Look-ups in named tables: a row name and a column name give one cell, copied from the table.

linepas
|  | sibulo | bol | luzin | boro | rin | fes |
|---|---|---|---|---|---|---|
| feb | 3701 | 3287 | 3388 | 2280 | 2592 | 3493 |
| dizif | 7640 | 3608 | 3420 | 2721 | 4635 | 1004 |
| kaga | 6837 | 3506 | 3715 | 2769 | 4057 | 1297 |
| susa | 7639 | 3764 | 3599 | 2317 | 4528 | 1405 |
| zif | 3947 | 2600 | 3292 | 1908 | 3813 | 3672 |
| kubafe | 2864 | 2383 | 2239 | 843 | 5050 | 4712 |
| suz | 3554 | 2515 | 3477 | 1594 | 3336 | 3240 |
| sadig | 3386 | 2013 | 2368 | 1265 | 4753 | 4521 |
| lufade | 3250 | 2879 | 3499 | 2267 | 1940 | 3444 |
| sito | 8056 | 4027 | 3706 | 2285 | 4768 | 1554 |
| dilukas | 4204 | 2446 | 3371 | 1852 | 3633 | 3234 |
| lirif | 3537 | 2697 | 2627 | 1706 | 3971 | 3599 |
| zigorod | 4369 | 3462 | 3638 | 1688 | 2495 | 3605 |

What is the rin of zif in linepas? 3813
What is the sibulo of zigorod in linepas? 4369
What is the boro of feb in linepas? 2280
What is the rin of kubafe in linepas? 5050
What is the fes of susa in linepas? 1405
What is the luzin of zif in linepas? 3292

gef =
cols = tivadun, dupi, riti, kom, vebaba, lasimu, ronunit, tinisi
gokorel: [0.167, 0.919, -0.297, -0.236, 0.623, 0.058, 0.095, -0.215]
bep: [0.279, 0.537, 0.152, 0.130, 0.461, 0.194, 0.228, 0.186]
nokugi: [0.455, 0.494, 0.411, 0.439, 0.464, 0.466, 0.458, 0.410]
rulufor: [0.072, -0.721, 0.577, 0.492, -0.396, 0.159, 0.132, 0.494]
nom: [0.142, 0.747, -0.231, -0.180, 0.506, 0.075, 0.099, -0.165]
tenefe: [0.153, 0.735, -0.230, -0.152, 0.487, 0.106, 0.118, -0.171]
gunif: [0.164, -0.690, 0.655, 0.632, -0.381, 0.325, 0.263, 0.553]
vonure: [0.087, -0.709, 0.573, 0.511, -0.395, 0.163, 0.133, 0.483]
bip: [0.183, 0.901, -0.244, -0.207, 0.630, 0.065, 0.108, -0.162]
muz: [0.315, 0.674, 0.114, 0.117, 0.548, 0.241, 0.270, 0.157]
gupogis: [0.068, -0.660, 0.529, 0.454, -0.363, 0.139, 0.115, 0.451]
begod: [0.283, 0.029, 0.381, 0.438, 0.083, 0.407, 0.355, 0.341]

What is the lasimu of gokorel in gef?
0.058
What is the tivadun of bip in gef?
0.183
What is the lasimu of nom in gef?
0.075
What is the kom of tenefe in gef?
-0.152
What is the kom of begod in gef?
0.438
What is the tivadun of nokugi in gef?
0.455
What is the riti of gupogis in gef?
0.529
What is the tinisi of bep in gef?
0.186
What is the kom of bep in gef?
0.130
What is the tinisi of nokugi in gef?
0.410
What is the kom of vonure in gef?
0.511
What is the riti of muz in gef?
0.114
What is the tivadun of nom in gef?
0.142
What is the tinisi of nom in gef?
-0.165
What is the vebaba of tenefe in gef?
0.487
What is the dupi of vonure in gef?
-0.709
What is the dupi of nokugi in gef?
0.494
What is the vebaba of muz in gef?
0.548
What is the vebaba of rulufor in gef?
-0.396

